The same turns and mirrors carry the whole set onto itself, and each row onto the other rows of its family. Which rows share a family with each named row? Give them in list order.
These 32 rows form 8 families of 4 rows each.
Maded: [ 2.30 -2.61 -1.30 -1.77 -0.93 -2.65 -0.23 -1.82 -1.68 -1.31  1.77  0.03
  2.14  2.75 -1.54]
tonus: [-1.12 -0.04  1.70  0.09  2.10 -2.63  3.66  2.46 -3.13 -1.68 -1.52 -1.97
  1.02  2.17 -2.93]
tam: [-1.97  0.97  0.82 -0.55  0.68 -2.71  3.52  0.72 -3.05 -2.05  0.87 -3.05
  1.45  2.92 -5.03]
deder: [ 2.29  0.40  2.55 -1.00 -1.03 -2.85  1.62 -0.79  0.28 -1.68  2.23 -0.09
  0.10  1.76 -3.69]
lini: [-0.77  0.41  1.79 -1.39  0.48 -2.25  4.94  0.68 -3.64 -2.07  0.09 -2.07
  2.23  2.90 -3.93]
tov: [-0.69 -2.33 -2.73 -1.35  1.36 -2.24  2.86 -0.07 -3.36 -1.28  0.29 -2.03
  2.84  3.84 -1.88]
Satu: [-1.81 -1.57 -2.25 -0.57  1.97 -2.45  1.59  1.34 -2.25 -0.65 -0.37 -2.77
  2.86  3.47 -1.63]
Kire: [-0.38 -2.81 -2.40  0.02  2.43 -2.63  0.95  1.30 -2.46 -0.92 -0.96 -1.50
  1.45  2.83 -0.88]
veg: [ 2.13 -3.54 -0.96 -1.90  0.29 -3.24 -1.47 -0.33 -1.83 -1.70  1.15 -1.40
  1.26  1.39 -1.54]
ruv: [ 2.37 -0.94  3.52 -1.98 -0.79 -3.41  0.16  0.18 -1.87 -2.49  1.12 -1.17
  0.65  0.37 -3.44]
Besib: [ 0.81  1.14  2.74 -0.96 -1.63 -3.15  0.93 -0.87 -1.45 -2.22  2.29 -1.09
  0.76  1.76 -4.91]
ros: [-0.70 -1.70 -2.31  0.01  2.98 -2.14  2.12  1.25 -2.58 -0.74  0.85 -1.51
  1.00  4.55 -1.57]
Sefik: [-1.07 -3.14 -2.20  0.13  1.11 -1.52  1.36  2.09 -3.07 -0.82 -1.03 -1.62
  1.81  3.25 -2.27]
zado: [ 2.54 -2.42  0.05 -0.37  0.03 -3.07 -1.56 -0.26 -0.89 -1.16  0.52  0.56
  0.68  1.50 -0.95]
misun: [ 2.23  0.18  3.25 -1.80 -1.79 -2.79  1.89 -1.08 -1.92 -2.13  1.58  0.04
  1.60  1.80 -3.56]
vupa: [-0.73  1.05  1.86 -0.64  1.05 -2.43  4.92  1.08 -1.42 -1.77  0.75 -2.11
  0.63  2.67 -4.33]
Likin: [ 1.78 -0.66  3.55 -0.33 -1.91 -2.04  0.44  1.14 -1.69 -1.62  0.21  0.40
  0.63  1.31 -3.84]
Radu: [-1.11 -0.44  2.20  0.06  0.29 -1.61  3.37  2.87 -3.33 -1.62 -1.25 -1.55
  1.25  2.36 -4.18]
zivim: [-0.49 -0.36  2.70 -1.60  1.23 -2.99  3.28  1.97 -3.51 -2.53 -0.32 -3.17
  1.19  1.31 -3.98]
zer: [-0.80 -3.04 -1.83 -1.51  2.37 -2.87  1.63  1.44 -3.44 -1.74 -0.30 -3.43
  1.83  2.37 -2.15]
Digi: [-1.11 -1.66 -2.82 -0.49  2.32 -2.30  3.37  0.62 -1.43 -0.96  0.74 -2.46
  1.26  3.80 -2.47]
gifaz: [ 1.83 -2.32 -2.14 -0.89  0.23 -2.68  0.01 -1.26  0.30 -0.93  2.28 -0.42
  0.75  2.88 -1.77]
fem: [ 2.28  0.76  3.54 -0.51 -0.18 -2.70  1.09  0.19 -1.07 -1.59  2.19  0.57
 -0.18  2.56 -3.13]
Gofi: [-1.49 -1.71 -3.30 -0.56  1.22 -2.75  1.22 -0.21 -2.58 -1.24  1.31 -2.83
  1.87  3.68 -3.03]
Nono: [ 1.29 -1.56 -1.41 -0.95 -1.04 -3.14 -1.45 -1.76 -0.99 -1.45  2.66 -0.79
  1.21  2.53 -2.99]
tib: [-0.70  1.08  2.19 -0.08  2.02 -2.24  4.14  1.96 -2.74 -1.56  0.68 -1.46
  0.49  3.62 -3.54]
fafit: [ 1.74  0.39  4.20 -0.33 -0.31 -3.07  1.19  0.94 -1.54 -1.89 -0.07  0.06
  0.26  0.87 -3.07]
kif: [ 2.29 -1.96 -0.97 -0.42  0.73 -2.59 -0.95 -0.54 -0.85 -0.83  2.37  0.56
  0.43  3.54 -1.18]
Dit: [ 1.27 -2.15 -1.32 -0.95 -0.32 -2.90 -1.82 -0.60 -0.48 -0.57  1.21 -0.56
  2.21  2.44 -1.04]
Tozib: [ 1.57  0.72  3.56 -1.11 -1.54 -3.03  0.00  0.00 -0.53 -1.42  1.19 -0.32
  1.53  1.33 -3.12]
ret: [-1.55  1.38  2.64 -0.70  0.74 -2.58  3.40  1.91 -2.30 -1.44 -0.41 -2.48
  2.14  2.37 -3.73]
luv: [ 1.87 -3.39 -0.77 -0.28 -1.05 -1.96 -1.60  0.39 -1.46 -0.87  0.40  0.43
  1.23  2.22 -1.91]

The rest of the family of deder: vupa, Digi, gifaz
The rest of the family of Satu: Dit, Tozib, ret
The rest of the family of misun: Maded, lini, tov
The rest of the family of Nono: tam, Besib, Gofi

